In the rows, zero is written as 128.
One turn sends every row of this set to another row. A few are shown first. Where does it send the rows asked after them?
z_299: [133  86  86  95  96 137 128 162 150 133 144 128  90 111 144 113 142 108]
z_187: [126  81  93 102 143 168 148 131 134 115 124 149  90 108 132 132 132 144]
z_246: [134  92  87 100 127 161 112 105 134 136 122 163  88 124 119 113 157 148]
z_909: [135 139 112 122 114 124 115 134 140 113 130 157 107 129 145 125 145 116]
z_349: [132 138 111 123 112 124 114 137 136 116 134 153 109 133 145 126 147 114]
z_536: [152  92  97  75 121 141 141 141 170 115 122 140  89 105 122 118 137 111]
z_846: [149  91  93  88 106 136 131 150 163 124 129 140  86  96 146 110 133 116]
z_113: [111  77  88 106 134 170 145 142 121 123 137 139  94 121 130 135 139 137]
z_658: [123  91  85 103 125 164 110 113 125 141 131 155  91 134 113 118 164 142]
z_44: [142 134 105 115 119 124 127 142 119 120 114 153  96 151 125 109 154 109]
z_16: [150  82  88  86 105 134 138 148 166 123 132 141  90 106 142 107 135 114]
z_79: [135 141 114 119 118 126 116 132 140 112 129 156 107 130 140 128 146 115]
z_559: [150 133 105 114 121 122 128 138 124 117 109 159  94 144 131 104 149 114]
z_877: [132  88  83 105 120 159 110 109 131 140 127 162  89 125 127 109 157 149]
z_275: [147 135 107 113 123 124 128 139 123 117 110 156  95 148 124 108 152 111]
z_981: [117  82  93 101 143 172 148 136 128 117 129 142  92 116 123 138 137 139]
z_463: [164  95  78 108 150 144 134 116 145 103 118 136  90 142 141 131 145 139]
z_613: [127  87  90  83 110 145 137 159 149 128 144 122  96 129 114 126 150  97]
z_961: [116  72  85 111 127 165 145 142 124 124 137 144  93 116 143 127 135 142]
z_430: [130 139 112 121 114 126 115 137 135 115 134 151 109 135 140 129 149 113]
z_738: [153  99  80 105 153 150 133 121 138 105 124 126  93 153 125 141 153 131]
z_302: [132 105 102  76 125 151 133 153 155 121 131 124  89 112 107 134 147 101]
z_983: [143 130 102 118 114 122 126 144 118 122 116 154  96 150 132 105 152 110]
z_641: [148  83  68 120 131 142 128 132 129 116 138 126  95 157 150 127 151 133]
z_610: [148 130 103 118 115 120 127 141 122 120 113 158  95 146 136 102 150 113]
z_287: [125  74  88 107 133 164 147 135 132 119 129 150  90 107 145 125 130 147]
z_906: [131 141 114 119 118 127 116 135 138 113 131 153 109 133 136 130 148 113]
z_127: [138  96  99  73 125 147 141 147 161 118 130 129  93 118 104 130 146 101]
z_769: [125  87  82 107 118 160 109 114 125 143 132 157  90 132 123 112 161 145]
z_43: [135  78  84  91  97 136 135 159 153 131 145 130  95 121 137 112 144 105]
z_462: [161  86  70 117 136 139 131 123 140 110 127 135  91 144 156 123 144 141]
z_222: [128  95  88  99 130 164 111 108 131 137 125 158  89 129 111 119 161 144]
z_6: [123  94  92  87 107 147 129 164 144 131 145 119  92 121 120 128 150  98]
z_868: [148 103 102  77 124 143 134 143 167 116 121 138  85  97 123 123 137 112]
z_539: [143  92  73 113 142 149 130 131 128 113 135 120  96 162 131 139 156 127]

z_539 turns into z_462
z_16 turns into z_127
Now these:
z_6 turns into z_846
z_909 turns into z_906
z_222 turns into z_769
z_981 turns into z_961
z_275 turns into z_983

One turn sends every row of this set to another row. A few are shown first. Where does it send the rows asked after them?
z_476: [107 145 118 123 120 131 133 141 112 124 113 149]
z_856: [127 152 140 144 121 134 166 139 152  97 143 113]
z_749: [139 140  97 132 127 155 117 151 115 102 141 125]
z_431: [123 139 138 137 121 125 158 148 143  99 159 103]
z_374: [130 146 140 137 121 133 165 131 152  94 144 115]
z_874: [130 145 118 129 147 159 115 125 121 124 148 132]
z_760: [102 146 109 153 122 133 133 127 147 133 114 127]
z_123: [ 99 152 104 146 122 132 128 121 143 134 119 129]
z_205: [ 95 150 102 145 122 128 123 127 138 136 128 125]
z_399: [115 143 101 157 128 104 128 149 116 106 129 125]
z_406: [125 146 140 135 131 121 154 154 142 101 155 101]
z_914: [ 95 143 105 150 122 127 126 137 139 138 127 119]
z_496: [ 99 141 109 155 121 129 132 137 143 136 119 121]
z_827: [118 148 135 141 121 125 155 154 142 103 161 103]
z_524: [105 143 117 123 120 128 131 147 110 126 117 146]
z_917: [118 160  97 146 128 112 128 122 121 100 121 141]
z_926: [126 167 132 131 122 138 159 118 151  95 146 124]
z_621: [106 138 119 127 120 127 133 152 111 126 116 143]
z_531: [142 134 101 138 127 155 122 156 118 101 137 123]
z_937: [127 136 119 135 147 153 114 142 117 127 154 122]
z_55: [111 161 125 126 123 123 142 142 135 104 174 107]
z_418: [131 166 135 122 132 133 155 118 148  94 144 122]
z_878: [138 142 124 137 147 164 126 122 130 120 134 136]
z_426: [112 155  95 146 129 106 121 135 114 105 133 132]
z_63: [134 152 143 136 131 130 163 136 151  95 140 112]
z_823: [117 157 130 121 132 119 141 144 134 103 169 104]
z_185: [116 173 123 120 123 131 145 120 140  99 164 121]
z_711: [146 135 104 141 126 159 127 151 122  99 129 127]
z_903: [127 161 132 124 123 135 157 114 148  93 150 123]
z_410: [114 150 128 124 123 121 145 141 134 102 173 105]
z_20: [132 126 127 146 146 155 124 149 123 126 143 119]
z_335: [142 145  97 130 127 158 119 142 118 100 136 131]
z_303: [122 141 107 164 127 110 138 145 125 102 115 129]
z_423: [110 141 121 128 120 131 138 144 115 124 108 148]
z_876: [125 151 105 157 128 115 138 128 127  98 110 139]
z_728: [117 162 125 115 123 128 144 120 138  97 168 118]
z_209: [122 169 128 113 133 126 142 123 138  99 163 117]
z_508: [146 142 101 135 127 161 125 142 123  98 129 132]
z_482: [139 131 131 147 145 162 132 137 131 121 131 127]
z_899: [109 137 122 130 120 129 137 151 114 125 110 144]

z_410 turns into z_728
z_621 turns into z_524
Now these:
z_399 turns into z_426
z_205 turns into z_123
z_185 turns into z_926
z_749 turns into z_335
z_20 turns into z_937
z_63 turns into z_406

One turn sends every row of this set to another row. A few are shown first. Where does it send the rows asked after them?
z_345: [140 130 142 103 134 128 103 121 126 120 105 139 135 143 129 103 121 121]
z_529: [125  98 117 149 134 131 154 132 119 123 137 117 119 130 134 148 151 129]
z_597: [122 113 116 160 128 144 128 129 108 123 145 122 130 122 131 151 157 116]
z_726: [145 116 113 133 140 107 124 143 145 134 140 110 131 133 106 153 136 122]
z_31: [114 131 144 116 137 139 139 111 132  98 130 143 135 111 115 140 140 109]
z_787: [113 127 152 116 143 143 128 115 133 103 134 145 129 115 110 134 144 106]
z_211: [128 126 113 133 157 107 135 131 144 133 125 127 141 143 143 108 143 140]
z_51: [118 123 135 119 139 135 141 105 146 120 137 132 122 116  96 131 143 102]
z_602: [151 117 115 140 114 127 112 144 104 137 139 106 137 137 142 112 133 133]
z_193: [146 118 117 128 144 110 123 142 150 134 143 115 130 129 104 153 139 120]
z_831: [118 132 150 118 139 154 130 108 140 111 134 149 128 124 113 138 144 107]
z_592: [129 124 112 135 156 108 142 129 142 135 126 125 143 138 141 110 149 140]
z_278: [155 117 111 141 112 134 114 139 115 143 123 110 131 138 149 116 131 135]
z_904: [140 133 135  98 126 132 106 127 132 115 112 137 133 137 126  99 116 126]
z_709: [128 112 127 158 129 144 136 127 115 131 145 119 127 116 133 152 159 116]
z_149: [140 123 142 109 124 121 100 123 136 123 110 136 136 139 128  98 118 115]
z_327: [141 139 134 101 132 130  97 116 133 137 132 147 143 134 116 107 117 121]
z_241: [151 109 112 133 118 126 113 144 107 139 123 106 133 131 146 113 132 134]
z_219: [133 116 129 123 118 127 118 119 118 134 154 153 119 133  99 150 109 120]
z_590: [117 130 147 120 140 145 131 110 146 110 120 152 122 117 115 139 140 110]
z_932: [145 134 146 100 126 128 115 126 141 122 113 136 130 130 127 100 116 127]
z_235: [128 111 121 149 123 152 141 131 121 129 152 115 125 112 131 148 155 120]
z_898: [133 117 128 128 116 126 125 117 118 133 157 151 120 127  97 150 114 121]
z_880: [148 114 117 132 127 126 110 143 106 140 131 132 140 148 155 124 126 147]
z_162: [115 122 125 130 130 125 137 106 111 134 138 163 132 142 135 105 118 141]
z_765: [154 117 118 145 117 133 105 144 118 147 128 115 125 141 143 110 132 133]
z_27: [116 126 129 127 133 125 137 105 117 133 141 168 130 137 134 106 120 139]
z_194: [128 123 120 151 131 151 143 131 113 123 149 122 123 114 131 153 155 128]

z_597 turns into z_31
z_904 turns into z_278
z_590 turns into z_149
Now these:
z_880 turns into z_529
z_193 turns into z_219
z_898 turns into z_27
z_831 turns into z_345

One turn sends every row of this set to another row. A few are shown first. Where does it send the rows asked after them?
z_521: [121 131 123  90 146 144 130 121 134 106 133 126 115 159 127 117 142 139
 123 107 103 139 120 137 113 103 126 138]
z_699: [146 114 140  81 129 126 107 129 120 126 122 117 126 163 125 117 129 117
 138 135 119 124 101 154 119 105 106 131]
z_861: [123 103  86 122 107 129  98 125  98 119 124 127 141 160 135 135 136 121
 151 129 115 124 130 139 124  95 103 105]
z_716: [115 129 131  92 144 153 139 130 126 117 137 129 115 141 121 112 122 138
 126  99 103 136 118 137 113 121 130 144]
z_251: [118 112 122 105 151 128 139  99  81 124 131 118 103 158 114 137 141 112
 145 145 123 123 138 127 128 111 136 134]
z_191: [115 109 126 107 150 132 145 103  77 130 133 119 102 146 112 133 132 110
 146 142 122 121 136 128 128 120 140 137]
z_172: [120 104  99 130 132 140 104 129 121 106 114 134 133 133 143 152 128 129
 143 123  78 126 161 132 125 131 137 112]
z_814: [125 124 148  98 118 114 116 123 103 133 124 130 137 141 134 108 147  86
 126 123 127 112 121 126 136 123 121 110]
z_433: [152 118 125 120 136 138 110 111 105 120 112 113 104 157 115 147 116 127
 131 140 106 165 123 149 126 114 122 153]
z_509: [137 123 134  89 123 138 105 140 117 141 125 114 118 161 118 114 119 107
 139 126 126 125 107 153 122 115  95 130]
z_489: [117 111  92 131 129 144 100 133 120 111 115 130 129 138 140 152 129 123
 142 121  83 126 165 133 126 131 129 110]
z_905: [115 118  99 139 136 146 106 131 118 117 116 132 131 132 136 146 136 122
 135 119  80 125 168 135 120 136 125 109]
z_772: [114 128 129 146 149 149 128 113 104 131 110  97 129 139 134 148 121 108
 126 141 124 140 140 133 123  93 119 130]
z_646: [125 123 148  99 117 116 117 124 102 134 125 129 137 140 134 108 145  86
 126 123 128 111 122 126 135 126 122 112]
z_745: [137 106 113 123 140 126 110 128 102  81 128 134 103 106 143 140 144 119
 126 117 112 136 120 138 140 127 111 122]
z_119: [140 111 146  85 127 133 116 136 115 137 126 119 127 147 120 111 109 116
 143 127 118 121  99 154 119 121 109 138]
z_778: [146 121 129 129 117 125 125 146 131 132 111 101 128 147 118 126 126 131
 123 132 118 150 133 134 145  93 101 148]
z_90: [114 121 138 145 149 148 135 115 101 132 110 101 134 126 133 145 109 111
 129 139 118 138 134 132 122 102 128 135]
z_863: [124 125 146 100 117 117 116 124 102 135 125 130 136 141 133 109 147  85
 126 123 128 112 122 127 136 125 120 111]
z_257: [148 107 132 112 128 125 124 119 104 111 122 143 125 160 115 123 153 113
 122  93 147 114 153 126 143 128 120 117]
z_163: [145 105 137 113 128 132 131 124 100 118 124 145 125 148 111 121 140 111
 125  89 146 112 151 127 143 138 123 122]
z_946: [131 114 126 132 146 146 112 114 107 120 111 141 135 138 119 136 157 112
 120  96 106 104 165 137 134 137 120 115]
z_629: [141 117 111  79 103 133 127 135 124 103 120 133 118 146 120 123 108 131
 149 122  94 141 120 125 144 131 129 134]
z_780: [136 109 128 128 148 140 112 109 108 113 111 143 138 138 123 137 160 115
 120 100 102 103 162 136 132 134 126 117]
z_768: [150 110 139 127 120 119 132 142 132 126 110 105 134 139 122 125 122 137
 124 136 112 149 126 134 143  96 112 153]
z_795: [133 115 106 128 136 132 105 133 100  88 129 131  97 111 139 141 146 112
 125 116 118 138 126 136 142 126 100 118]
z_755: [151 114 130 121 135 142 117 114 101 124 113 114 106 147 111 144 105 128
 133 136 104 164 121 148 125 122 126 157]
z_428: [112 141 117  96 140 158 129 132 127 121 136 123 107 158 118 116 132 130
 124  97 111 140 127 137 116 113 113 138]
z_718: [128  81 107 117 113 122 115 122  94 113 125 135 154 134 140 129 119 131
 156 131 101 119 117 140 119 109 130 116]
z_14: [114 118 119 109 147 136 139 105  77 134 133 116  98 155 109 135 136 107
 145 140 127 123 142 127 130 117 129 134]
z_546: [120 119 135 141 151 140 131 106 106 123 108 101 137 136 138 148 122 115
 127 146 117 141 134 133 121  90 130 132]
z_702: [114  98  97 128 105 144 112 139  88 136 130 130 141 132 125 126 105 117
 156 116 114 119 128 139 125 122 108 114]
z_569: [143 115 137 131 116 128 133 150 125 137 112 104 129 134 115 124 113 132
 126 129 117 149 130 134 145 105 107 154]
z_95: [133 107 131 131 147 144 115 113 104 118 112 144 137 130 119 135 152 116
 121  98 103 102 161 137 133 140 126 119]
z_766: [120 113 102 135 138 138 106 126 120 111 115 133 135 134 142 147 141 125
 135 123  76 125 166 135 118 131 131 110]
z_350: [133 116 117 123 130 120 125 162 123 119 115 108 149 156 117 146 125 108
 152 133 145 125 129 133 141  97 118 122]
z_279: [136 128 102  84  98 142 121 142 123 112 123 129 111 152 114 124 108 123
 147 116 101 140 129 124 147 132 115 130]
z_386: [132 110 112 129 137 134 112 136  98  90 130 133  99  99 138 137 134 115
 128 111 116 135 123 137 141 136 107 124]
z_283: [151  98 140 109 131 122 132 117 103 108 122 147 130 151 116 121 146 118
 124  95 141 114 147 127 141 132 131 122]
z_840: [141 126 102  80 102 132 116 133 128 101 120 130 116 161 120 128 120 129
 146 125  98 142 126 125 146 120 119 127]
z_435: [147 122 123 124 134 145 110 117 101 129 113 111 101 155 110 146 109 124
 131 134 109 166 126 148 127 121 116 154]
z_46: [116 107  97 132 130 146 105 135 118 112 118 133 131 129 139 150 121 126
 144 119  80 125 162 132 126 138 134 113]
z_631: [117 111 106 137 138 141 111 130 116 115 116 135 136 126 138 143 131 126
 137 122  75 123 165 135 118 139 133 113]
z_642: [130 109 126 126 130 125 133 169 118 125 117 111 150 141 113 142 109 109
 154 129 142 123 127 133 141 112 124 128]
z_218: [137 104 128 119 134 113 131 159 123 112 114 113 157 146 120 145 121 115
 153 138 137 122 122 133 139 101 133 127]

z_642 turns into z_218
z_251 turns into z_14
Now these:
z_629 turns into z_840
z_386 turns into z_745
z_778 turns into z_569
z_718 turns into z_861
z_435 turns into z_755
z_631 turns into z_766
z_428 turns into z_716
z_163 turns into z_283
z_46 turns into z_172
z_119 turns into z_699
z_546 turns into z_772
z_946 turns into z_95

